Points on a landscape with several valleys, each with its height.
Q371 h=1.39: [194 106 170 110  95 120 114 147 118 110 108 121 161 107 138 169  71 133
  62 113  85 146 179 136]
Q221 h=0.78: [110 113 112  77 133 146 164 109  81 146  67 102 190 181 134 180 112 125
 153 118 131 149 162 104]
Q196 h=1.39: [ 60 167 143 138 142 124 190 157 130 189 136  92 123  85 142 109  92 119
 102 171 145 115  82 151]
Q715 h=1.06: [107 116 115  85 130 147 163 118  93 145  71 100 187 177 133 168 118 129
 158 115 133 146 161 108]
Q839 h=1.12: [ 63 138  89 123 166 130 162 108 113 138  99 109 130 176 151 131 178 126
 187 140 184 140 146 133]
Q370 h=1.29: [145 121 155  87 113 147 185 132  85 142  81 102 187 154 127 194  86 125
 130 119 111 140 171 113]
Q510 h=1.20: [ 62 138 114 124 155 139 170 125 127 164 104  91 140 171 153 122 152 112
 159 146 168 129 129 127]
Q241 h=-0.19: [156 142 169 159 131 118 100 152 166 112 175 133  85  79  94  95 106 130
  75 125 116 100  86 137]
Q181 h=1.30: [200 116 113  80  90 141 125 146 101 106  89 119 153 141 110 197 134 142
 124 100 116 155 183 111]
Q124 h=1.38: [117 130  75 161 158 116  84  82 144 102 164 177  70 170 132  76 185 110
 160 152 150 108 111 129]
Q386 h=1.38: [195 108 169 103  97 127 128 149 114 117 103 114 162 108 133 177  79 129
  75 115  85 149 184 130]
Q257 h=1.21: [129 127 171 116 111 152 172 154 107 157 108  89 164  99 133 142  96 145
 107 122  97 132 136 140]
Q243 h=1.30: [ 88 134 170 114 135 150 199 150 102 170 104  84 171 103 141 138  94 130
 117 149 110 103 123 143]
Q905 h=1.25: [ 55 137 105 140 163 130 184 118 131 174 121  99 111 170 151  98 154 105
 141 161 179 129 100 133]
Q65 h=0.77: [160 132 166 141 124 127 114 147 150 119 132 113 128  89 114 113  89 153
  54 117  89 110 130 139]
Q606 h=1.26: [ 76 125 106 173 163 113 130 105 138 123 171 158  90 137 135  70 150 103
 146 145 153 121  68 148]
Q801 h=1.47: [ 58 162 155 128 149 130 197 161 116 187 130  87 128  88 137 123  96 116
  97 176 137 100  86 145]
Q494 h=1.36: [166 101  75  66 118 126 118 132 108 118  70 132 163 180 127 193 158 139
 147  99 144 168 178 101]
Q330 h=1.10: [195 115 155 143 113 120  75 134 155 108 156 139 125  85 109 121 103 142
  86  98  76 122 110 134]
Q625 h=1.14: [ 87 141 112 148 139 134 132 137 130 138 144 125 110 135 135 110 161 116
 148 144 145 131 102 125]
Q159 h=0.57: [ 61 140  84 137 169 126 178 102 118 146 118 116 106 177 143 110 184 118
 171 157 189 133 117 127]
Q417 h=1.05: [173 119 162 137 107 128  95 141 147 105 132 122 134  92 123 128 105 151
  86 100  95 119 144 132]
Q916 h=0.82: [186 133 161 155 128 117  84 139 160 113 180 144  95  81  97 103 109 136
  83 110  89 111  88 130]
Q821 h=0.06: [145 137 165 171 135 129 105 146 162 111 197 151  85  70  89  74 112 115
  93 133 132  97  71 142]
Q367 h=1.26: [196 114 135 125  80 124  67 117 135  81 130 159 129 104 114 142 122 148
 127  97  94 118 156 110]
Q409 h=1.16: [108 136 165 119 122 157 181 146 106 162 106  83 170 110 136 143  99 133
 125 129 112 123 134 136]
Q311 h=1.41: [196 106 175 106  94 120 115 148 118 110 104 117 161 105 142 164  68 134
  60 115  83 144 179 134]
Q443 h=0.75: [138 143 172 147 128 130 123 148 150 120 142 110 122  87 118 111  94 146
  67 122 107 110 114 136]
Q939 h=1.23: [137 107  96 113 123 131  88 122 132 121 124 152 115 170 130 144 173 129
 192 117 140 145 160 113]
Q743 h=0.95: [106 142 129 180 143 115 110 132 155 103 186 161  96  93 120  62 122 107
 124 144 130 116  72 144]
Q93 h=1.12: [177 121 154 133  98 128  92 141 141 103 126 124 138  94 125 139 109 149
  94  96  95 120 152 129]
Q323 h=1.27: [202 112 131 124  79 126  70 117 132  79 120 153 134 108 114 149 125 145
 126  98  94 119 161 113]
Q411 h=1.34: [110 110  65  84 134 113 143 105  92 125  70 119 175 187 149 182 153 129
 178  98 147 167 170 112]
Q385 h=1.43: [ 78 129  80  97 147 112 146  95 101 130  79 108 153 185 152 168 158 131
 202 106 173 162 181 135]
Q501 h=0.06: [ 64 134  83 146 161 125 173 108 117 144 123 122 106 174 145 108 187 117
 174 154 181 132 111 127]
Q41 h=0.77: [ 68 161 148 134 139 134 186 154 123 179 127  84 128 103 141 120 109 118
 112 163 144 115  94 139]
Q755 h=1.23: [ 92 122  80 134 156 128 129 107 110 131 131 137 105 175 144 128 191 122
 200 136 165 140 125 127]
Q563 h=1.17: [149 147 124 161 130 111  75 131 158 104 186 186  71  96 104  82 147 133
 120 144 126 112  99 136]
Q757 h=1.13: [129 114 134  89 117 153 166 126  89 142  80  98 181 160 129 184 105 130
 139 112 120 145 164 114]
Q857 h=0.12: [156 132 161 169 135 130  97 146 164 108 204 161  76  72  87  70 118 118
  97 137 136  99  72 143]
Q369 h=1.21: [102 135 102 177 152 108 100 117 150  99 186 173  84 112 126  59 143 108
 132 149 137 117  75 154]
Q980 h=1.22: [177 124 138 136  96 131  60 120 147  91 147 164 108 105 113 130 137 150
 142 110 109 114 148 114]
Q58 h=-0.06: [121 109 104  64 128 142 159 108  85 135  61 115 187 184 132 195 120 125
 147 118 132 158 170 100]
Q797 h=1.18: [ 62 159 137 147 144 119 181 144 139 179 138 102 118  99 144  99 110 113
 114 165 147 125  78 150]
Q212 h=1.19: [ 72 136 120 166 153 117 152 131 139 143 160 131 102 119 138  86 137 108
 134 153 151 132  74 143]
Q341 h=1.26: [ 72 129  91 109 155 127 147 107 107 141  83 105 153 183 152 153 160 126
 193 122 173 149 165 132]
Q77 h=1.40: [ 80 127  71 151 165 121 157  96 108 130 141 153  87 177 137 102 205 116
 195 152 176 129  95 132]
Q491 h=1.37: [ 51 139 104 138 168 127 194 116 136 187 120  95 107 162 156  92 140 105
 134 170 175 125  94 145]
Q728 h=1.24: [158 150 136 157 126 117  74 130 157 105 193 188  70  76  95  89 140 139
 116 139 122 112  99 130]
Q166 h=1.30: [205 115 146 115  86 121 108 145 118  95 107 121 155 110 127 172 102 134
  88  97  95 137 178 120]
Q678 h=1.52: [210  95 163 118  94 110  79 144 126  96 125 123 155  96 133 160  78 129
  59 103  76 147 148 144]
Q707 h=1.35: [ 77 117  74 159 159 126 147  97 120 134 153 154  81 165 136  91 200 108
 179 158 171 124  78 145]
Q304 h=1.25: [ 90 119 119  88 141 145 169 118  95 157  71  93 190 186 140 160 111 122
 164 125 133 144 162 109]
Q122 h=0.89: [173 118 165 137 113 127  98 146 149 110 131 118 137  87 122 129  96 154
  71 102  90 123 136 134]
Q988 h=1.26: [166 125 122 133 101 133  56 109 152  91 152 175 100 134 117 124 146 140
 156 118 120 120 152 111]
Q761 h=0.94: [162 147 151 161 127 118  81 133 157 107 198 172  72  73  91  90 126 135
 104 130 121 106  90 130]
Q32 h=0.99: [120 143 130 175 139 118 100 136 153 104 182 161  92  97 115  75 127 117
 119 143 132 113  82 134]
Q759 h=1.29: [ 84 124 151 101 144 150 186 139  98 172  85  86 188 154 142 146 104 117
 144 139 128 113 142 122]
Q882 h=1.14: [ 91 130 151 116 129 157 180 140 108 166  98  83 174 132 142 142 110 126
 137 133 127 123 133 127]
Q380 h=1.32: [105 123 166 106 129 154 195 137  87 163  88  88 192 129 136 154  88 126
 131 134 107 115 148 130]
Q7 h=0.79: [ 67 138  92 139 161 130 162 116 120 150 121 114 114 172 146 117 183 114
 167 151 176 132 114 127]
Q184 h=1.18: [120 128 105 142 130 134  90 123 139 115 141 155  99 150 128 117 169 129
 162 132 137 127 128 114]
Q337 h=1.40: [145  99  60  81 129 105 120 118 106 123  81 129 157 190 142 178 166 131
 176  97 150 169 177 109]
Q907 h=1.07: [154 147 141 163 128 115  77 135 154 107 188 173  76  85 100  90 136 135
 112 134 120 107  96 126]
Q229 h=1.41: [166 147 121 143 110 122  57 106 158 102 185 193  74 111 111 112 152 137
 136 129 113 117 128 114]
Q408 h=0.09: [157 136 170 165 135 127 101 148 168 110 197 151  79  74  84  75 112 120
  90 135 131  96  73 142]
Q214 h=1.11: [151 147 134 161 125 116  78 133 155 107 184 176  76  90  99  91 138 138
 117 135 120 110 103 127]
Q686 h=1.39: [175  93  92  94 112 118  68 110 135  93 122 173 118 177 118 142 153 127
 185 105 131 150 173  96]
Q938 h=1.07: [175 119 158 139 104 126  87 141 148 101 136 129 132  92 122 131 109 152
  92  98  93 121 139 130]
Q415 h=1.16: [136 130 149 126 108 149 145 151 123 141 116  98 152 110 127 148 123 142
 125 111 112 134 144 130]
Q893 h=1.37: [107 114  74  73 133 120 156 100  85 130  52 122 190 192 152 190 137 122
 165 118 137 172 172 107]
Q4 h=1.34: [ 58 133  97 143 165 131 190 106 133 173 124 104 105 175 150  95 156 107
 150 167 185 127 101 138]
Q203 h=1.36: [150 131  94 139 134 117  55  89 159 105 158 182  76 172 130 101 174 123
 167 136 135 123 145 112]
Q363 h=1.49: [127 109  70  73 129 120 147 108  88 125  52 129 188 191 147 200 146 123
 156 114 142 174 168 103]
Q185 h=0.31: [164 142 163 154 135 121 104 149 166 114 166 129  90  83  88  94 106 132
  64 128 102 102  88 138]
Q306 h=1.27: [201 103 158 126  96 117  81 141 136  97 127 125 145  90 128 144  91 140
  77  94  79 136 149 134]
Q481 h=1.48: [181  99  99  98 104 126  57  94 141  80 132 185 118 176 117 131 144 125
 177 102 126 138 174  94]
Q87 h=1.23: [115 144 172 122 124 151 172 151 121 150 121  96 147  83 130 121  82 148
  79 136  94 117 119 147]
Q420 h=1.26: [ 68 173 157 138 133 137 186 152 129 172 139  92 114  76 134 107  91 124
  93 163 141 110  79 151]
Q816 h=1.25: [189 124 146 139  94 122  60 120 144  92 159 171 108  83 110 130 128 150
 127 106  97 116 134 119]
Q313 h=1.45: [198 101 117 106  84 135  59  93 136  72 136 182 124 153 106 137 138 138
 161  99 113 131 163  95]
Q987 h=1.48: [104 112  61  82 136 113 155  94  89 126  61 116 177 194 157 181 145 126
 177 103 148 172 173 119]
Q470 h=1.20: [158 118 140 104  94 146 149 146 110 136  98 105 166 131 121 169 125 143
 126 103 112 144 166 123]
Q631 h=1.22: [ 69 122  98 159 160 123 158 115 131 150 153 135  91 153 138  88 171 106
 158 153 166 135  78 143]
Q182 h=1.16: [173 120 145 131  98 134 101 139 136 105 123 125 137 106 122 143 123 149
 113  99 105 121 155 121]
Q331 h=1.09: [ 97 164 169 137 127 142 166 146 131 140 140  95 121  78 127 108  88 134
  77 141 124 107  99 143]
Q288 h=1.56: [215  97 164 125  95 113  75 136 141  99 132 135 150  93 127 148  84 130
  72  98  67 142 130 146]
Q983 h=1.07: [ 51 156 131 130 153 123 190 146 130 192 122  89 131 125 152 111 118 108
 117 172 156 114  93 138]
Q147 h=1.49: [ 47 155 131 126 160 118 193 141 128 197 110  89 126 132 154 108 116 105
 116 176 156 107  98 139]
Going downhill from each row below, which row is at the bottom of the valley where it ends?
Q983 => Q41
Q147 => Q41
Q905 => Q501
Q755 => Q501
Q801 => Q41
Q87 => Q241
Q331 => Q241
Q166 => Q241
Q159 => Q501
